name the system of each run:
Q, seq 1 (8 x 18):
[[  8 -18 -17  -4 -17  51 -14   0   6  12  33  -9   0  28   3  -9  -8   5]
 [ -7  23   5  -6   4  41 -19  16   7 -18  -5  22  16  14  10  12  23  10]
 [ 19 -17  10   6  -2  -6  -9  -3  22 -43 -10   8  13 -11  11  20  14  -2]
 [ 32 -24   6 -19  20  -1 -14  -7  14   1 -25 -10  -4 -14  -6 -18  -9   2]
 [  4 -13  -5 -10  25   4 -10 -12 -22  11  12   4  -9  -5  23 -20  13  19]
 [ -2 -22 -20  13   2  22  -5   4   8   8  29   3   7  11  20   1   7 -10]
 [  4   5   5  -5 -15  34 -20   9  21  -4  -1   0   5  13   1   9  -2  10]
 [  9   1  13 -11   8   8  -9  -4  -2 -27 -15  16  16  -3   3  11  18   4]]
Y, seq 2 (8 x 18):
[[ 18 -25  -6  -1 -13  -6  -4 -14   6   7  15 -18 -16  -1   4  -4 -15   6]
 [ -7  22   2  -5   2  23  -1  19   3   1 -14  -1   0   7 -11 -20  -1  11]
 [-11   6   0   9  -6  -6  -3  -2   6  -6   6  15   7   1  12  32  13  -9]
 [ 15 -21  -1   4   1 -18   4  -4  12   4  -9 -13  -4 -11  -7  -9 -14 -10]
 [ -4  16   9 -15   7   7   3  -3 -23   0 -12   4   4   2 -11 -14   2  10]
 [ -5  -6 -15   8   2   2   8   0  -8  -4  24   9   1   6  14  11  12  -7]
 [  7 -11  -1   5  -7   0 -10   1  17   5   2 -14 -11  -5   7 -11  -9  11]
 [ -4  22   5  -9  -3  12  -1  10   4   0 -14   5   3   6 -15   6  -2  -1]]
Q, seq 3 (8 x 18):
[[-21 -12  -9  12  15  -3   0  -4  -4  22  10  24  26   5  10  31  11 -39]
 [-11  -7  27  20 -39   5 -19  -1  24  -3  -7 -19  12   1  -4  -7 -22  17]
 [  9   7   6 -21  12  13  17  -3 -31 -24 -17   6  15   7 -29 -20   5   0]
 [ -3   4 -15  22  21 -24  13  20  10 -15   2   1 -16 -20  22 -17  17   3]
 [ 25  -8 -21 -14 -11  -2   2  -6  11  16  21 -14 -31   9  -5  18 -17  -5]
 [-19  20   9 -13  11  12 -21  -1  -7  35  -7  16   5   6   7  19   4   0]
 [-18 -15  20  21 -21  -8  -3 -15  -5 -17   5   5  30  -2   6  13   4  -3]
 [ 10 -10   5   4  -3   9   9   9   9 -13 -21 -14  14  -1 -27 -31 -14  -8]]
N, seq 4 (8 x 18):
[[ -3   4   1  17   3 -11  -9  15  31  -5 -13   5  -1 -13  14  13   6  -4]
 [ -4  -8  12  -5 -12 -17  -4 -20  -8  23  -3  -9  -1  -2 -10   6 -19  -2]
 [ -1   9 -11 -12  20  12  12   6 -17  10  -5  10   4   8 -13  -9   5 -14]
 [ -9  -1  -7  15  -4  -4   7   1  -3 -19  19   8   4   0  17  10  16   0]
 [ 14 -12  -1   0 -15   1  -1  -6   5  -6  10 -18 -13   0  -2 -13 -12  12]
 [  6  14   9 -10  11   7  -8   9   9  -5 -25   3  -1  -6  -4  -7   3  10]
 [ -9   4   2   7  -4 -13  -5   1  14  12  -4   6   2  -4   4  25  -2 -12]
 [ -5 -12   0   0  -1  -7   8 -12 -17  14   5  -4   7   3 -12  -9 -10 -11]]
Y, seq 5 (8 x 18):
[[  0   5  13 -21   4  37 -12  -5 -12 -11 -12  20  29  18 -14  14  12  -5]
 [ 11 -33 -14   9  25   2  -8  -2  12  -3   7  14  14  -6  23   8  17 -22]
 [ 21 -18   9 -25  13  12 -25 -12   5  22 -14  -8  -8  -3  -1 -10 -12  10]
 [-13   9  -5  -8  16  30  -4  10  -7  21  -3  17  17  16  -6   4   8 -15]
 [ -7 -30   6  13   0   0 -19 -12   8  11   7   5  19  -3  20  13   2 -10]
 [ 20 -20   7 -14   1  19  -9  -5   6   3 -15  -7  10   4 -19 -13 -13  -6]
 [ -3   5   2  -9  22  21  -9   3 -10  -5  -8  20  20   4   6   1  20  -2]
 [ 12 -25  -9  -3   9   1 -14 -11   7  11  11   4   0   0  16  16   3 -10]]
T, seq 6 (8 x 18):
[[ -2  13   8  -8  -1 -25  10  -6  -6  12 -18   0  -4  -7 -18  15 -11 -12]
 [ -9   4   7   3   6 -12  13  -3 -23   0  -6  -5   1  -9  -9 -31  -3   9]
 [-13  14 -19   9  -4   2  21   8 -15   0  22   1  -6   9   0  -5   5  -1]
 [ -8   8  -3  24 -20  -1   2  15  21 -15   6  -7  -2  -2   5   3  -2   3]
 [  3  20  12  -7 -12  -4  -6   1   8 -15 -10   3  -9  -2   1  21   5  14]
 [ -9  12  13  -4   9 -18   2  -1  -5   5 -23   9   8  -9 -10   9   0  -9]
 [ -3  -4   1  -1   3 -21  17 -12 -24   1   0  -5  -1  -6 -10 -14  -4   0]
 [ -6   8 -15   7  -2   5  20  11  -9  -1  13  -6  -6   7  -7 -20  -1   1]]
N, seq 7 (8 x 18):
[[ 28  -6   5 -21  19   0 -27  -9  10 -11  -8   6 -18 -14  27  10  16  26]
 [-13  -1   0  10  10  -4 -24   9  26  43  -5  -6 -11 -10  19  -2  -8   4]
 [-30   9  20  -3  -6  14 -14 -10 -18  30  -4   5  21  12  -9   1  -9  -1]
 [ -3  -6 -16   2   0  29   9   5  -6  -1  14  11  22  22 -10  11   6 -27]
 [ 13 -35  -3   8   0   4   1 -12  -3 -32  14   1  15  -3  13  -6  12  -1]
 [ 28 -14  -4 -15   8   8 -17  -5  11  -4   1  -8 -22  -5  15  -8   2  20]
 [-10  10  11   3  12   2 -24  10  19  20 -18   1  -4 -11  15  -5   1  13]
 [-21   5  11   2 -12   4 -14  -7   0  31  -1   4  11   7  -3  18  -9  -8]]
K, seq 8 (8 x 18):
[[-31  26 -20  20  26  29  14  38  -6  12   4  12  12  10   2 -40  18  -7]
 [-16 -27  -3  39 -26 -16  -9  -7  21  -3  33  -3   7  -5  34  24   2  -5]
 [ 41   4  -4 -19 -23  16   6   8  24 -38 -11 -11 -10  11 -27  16 -10  -3]
 [ -2  19  16 -21  34  -7 -14  -5 -11  -1 -31  28   9 -13   9  18  23   3]
 [ -9 -12   0  -6  -1 -21   4 -18 -17  50   5 -12  -7  -1 -13  -3 -25 -15]
 [ -5  -2   3  13  -7   9  11   7  -8 -20   3 -17   3  -1  -7 -51  -4  22]
 [ -9   3 -24  14   9  15   4  12  -1 -12  29  17   3   8  25  12  26  -6]
 [  6  -2   2  11 -19 -17  -8   5  39   0  -6  -7  -9  -7   1  30 -12 -11]]
U, seq 9 (8 x 18):
[[-29  17 -18  32  12   8   5  33  20   7   7  15   9   2  18   2  18 -16]
 [-15   9   5  17 -43 -15  12  -5  -5  -2  19 -25 -14   3  -7  -8 -21  20]
 [  5  24   1 -15   7  -3  26   6 -20 -24 -20  12   9   5 -31   2   6 -13]
 [ -9  10 -16  15   9 -21   4   8   6  -1  17  14 -13  -8  29  26  19  -4]
 [-10   1   0   8  -4 -25  14  -4 -13  17   2 -18 -14  -9  -8 -28 -17   7]
 [-12  29   2 -12   9  18   6   9 -20  -8  -7  14   7   9  -9  -8  14  10]
 [-15  11 -17  19  -9  -5   6  15  17  10  16   3  -6   6   7  20  -1 -15]
 [ -3   3   8  12 -16 -22  15  -3  -7 -17  -2 -14  -3  -8 -10 -18  -9  10]]
T, seq 10 (8 x 18):
[[ -2   5   0   2  19  -1   3  11  -3   8 -12  -8  -7 -11   0 -41  -1  14]
 [-17   9 -14   6  -5   0   2  -1 -11  17  29   5 -10   8  16   9   5   4]
 [-11  -2  10  18 -26   7  -6   5  19  -4   0  -8  12   5  -5   4 -11  -1]
 [  9   8  12 -13  -3   5  -5  -6  -6 -26  -8  10   4   0  -1  13   9  13]
 [  3  -1  -5  -3  17 -15  11   2  -2   5 -14  10   7  -7  -9   6   3 -24]
 [  6  -9  -4   2   4 -16   9  -6  -8   3   4 -12 -12 -10   1 -20  -7   6]
 [ -7  15 -12   0  -2  16   3  12  -1  10  12  -2 -11  10   0  -9   0   6]
 [-16   2   5  18 -11   2 -10   5  10  -3   5   4   8  -1  16  11   5   5]]
K, seq 11 (8 x 18):
[[-27  22   9  15 -23  -3   6   6  -2   3   1   4  12   6  -8  14  -4  -3]
 [-10   0  12   5 -21  -4  10  -9 -13 -18   0   1  20   6 -15  12  -2  -5]
 [ -2   6  -2   2   4 -13  22   1 -14 -17  -5   7  11  -1 -16   4   4 -17]
 [ -7  10  -3   7  -1 -30  18  -2 -12  -6   4   1  -8  -9   0   6   2  -2]
 [ -7  22  -2   0 -15 -10  14   3  -7  -4   7  -5 -14   4  -7   6  -3   8]
 [-19  23   9   5 -14   2   2   2  -7  -5  -1   6   7   6  -3  11   2   7]
 [-13   2   7   6 -13  -4   8  -7  -9  -1  -1   4  17   6 -11  12  -3 -12]
 [ -2  -1   3   4  -4 -13  17  -3 -10 -16  -5  -1   9  -3 -15  -4  -2 -10]]
U, seq 12 (8 x 18):
[[  4  22  -5 -23  34 -51  22 -14 -36  13 -10  10 -28 -21   0   7   8   1]
 [-37  21 -10  14  37  -6   3  16 -19  37   2  16  -1 -10  22 -26  16   3]
 [-39  24  -3  19 -25  21   7  14 -11  23  24 -10   0  19  -4 -20 -11  13]
 [ -7  26  -5  11 -27  13  28  20   1 -30   0  -2   9  18 -30   1  -4  -9]
 [  7  17  -9   7 -12 -30  22   5   6 -31   5   4 -15  -7   2  31   9  -5]
 [  0   8  -4  -2  15 -46  18  -6 -15   6  -7  -2 -19 -21   0  -4  -1   0]
 [-22  20  -1  -3  23  -5   4   2 -27  18  -2  12  -2  -5   9 -16  12  10]
 [-28  18 -11  15  -5  13   6  16  -3  22  17   2   2  12   1  -6  -1  -3]]

runs to name:
seq 13 (2 x 18):
[[ 35 -28   8  -9   9 -12  -9 -10  21 -23 -22  -1   3 -15  -1  11   0 -11]
 [ 10 -10  -1 -14  30 -24 -12 -11  -3  27 -10   2 -15 -18  14   3   0  -1]]
 => N
seq 14 (2 x 18):
[[  2 -14   4  -2   9   4  -3 -16 -23 -25  12  13  12  -3  19  -1  22  12]
 [ 27 -15 -21 -11   6  16  -5   3  13   0  15  -8 -22   4   9  -3   0   4]]
 => Y
seq 15 (2 x 18):
[[ 31 -50   6  -8  -2  43 -35  -7  35  -4  -5  -1  26  11   2  10  -7 -17]
 [ 40 -51  13 -12  -9  17 -35 -22  28 -15  -4 -13   4  -3  10   9  -9   6]]
 => U
seq 16 (2 x 18):
[[ 15 -18  -9  20 -18   5  -5  13  48 -17   4  -7  -1   0   7  23  -6 -15]
 [ 14 -26  25 -12   6 -17 -12 -24  -6   5 -26  -8   8 -16 -11 -12 -14   3]]
 => N
seq 17 (2 x 18):
[[ -1  -8  -3  -2 -14  30  -5  -7  -5 -11  18  14  25  22   0  27   9 -14]
 [ 22 -43  -9   8   6  12  -2  -5   9 -17   8  -6  13  -1   6 -17   1  -9]]
 => N
seq 18 (2 x 18):
[[ 33  -7 -16 -26   7  37  18   2 -16 -37   2   4   9  21 -27 -12   7  -8]
 [-13   5  -4  17  40 -32   1  13  10   9 -18  23   5 -25  25   8  22 -17]]
 => K
seq 19 (2 x 18):
[[  2   0 -13  11  18  -3 -16  19  39  14  -5   7 -11 -12  27  16   9  -9]
 [ -1   4  18 -14  -3 -14 -14  -9   9  34 -27  -6  -1  -5 -18  15 -22  -9]]
 => Y
seq 20 (2 x 18):
[[  8  -7  -7  -7  30 -13 -15  -6   2  18   3   8 -17 -17  30   5  13   7]
 [  0 -30  -3   2  -8   9 -18 -18   2  22  22  -4   5   7  14  12  -6  -4]]
 => Q
seq 21 (2 x 18):
[[ -3  12 -10 -14 -16   0  10  -8 -15  35  18 -11 -18  15 -17   9 -21  -3]
 [-16  13  -4  11  10  11  21  16 -13 -19  -7   9  22   3 -10 -26  13  -7]]
 => N
seq 22 (2 x 18):
[[ -6  -1   5  10 -16  26  -7  16  27  12 -16  -7  19  12 -23  -4 -19 -17]
 [  9 -30  16  -2   8   1  -8 -21 -13 -27  -4   8  25  -8   8  -3  14   0]]
 => K
seq 23 (2 x 18):
[[ -6  -5   7  -5 -10  16   1  -5  -4  10  -9   2  25  15 -28   7 -14 -23]
 [ 11 -21   1   2  12   0   7  -8 -15 -31   2   3  12  -6   4 -18  13   4]]
 => T
seq 24 (2 x 18):
[[-21 -14 -26  34  -6  25  13   9  -7 -20  47  12  21  18  25   1  23 -10]
 [ 27 -12  -7  13 -35   4  -5  12  50 -34   5 -12  -7   2   1  31  -8  -6]]
 => T
seq 25 (2 x 18):
[[ 26  -6 -18  -9  32 -31  20   0  -8 -16  -6  -1 -24 -22   7 -17  11   1]
 [ -6  14 -24   5  10  -6   5  17   9  39   9 -13 -32  -3   4 -17 -11   1]]
 => T
seq 26 (2 x 18):
[[  3   5  11   5 -12  10   5   5   2 -45  -8   6  18   2  -4   3  11   4]
 [ 25  -7  -9  -5  13 -16   4  -1   8 -23  -4   5 -12 -13  10  11  13  -1]]
 => Y
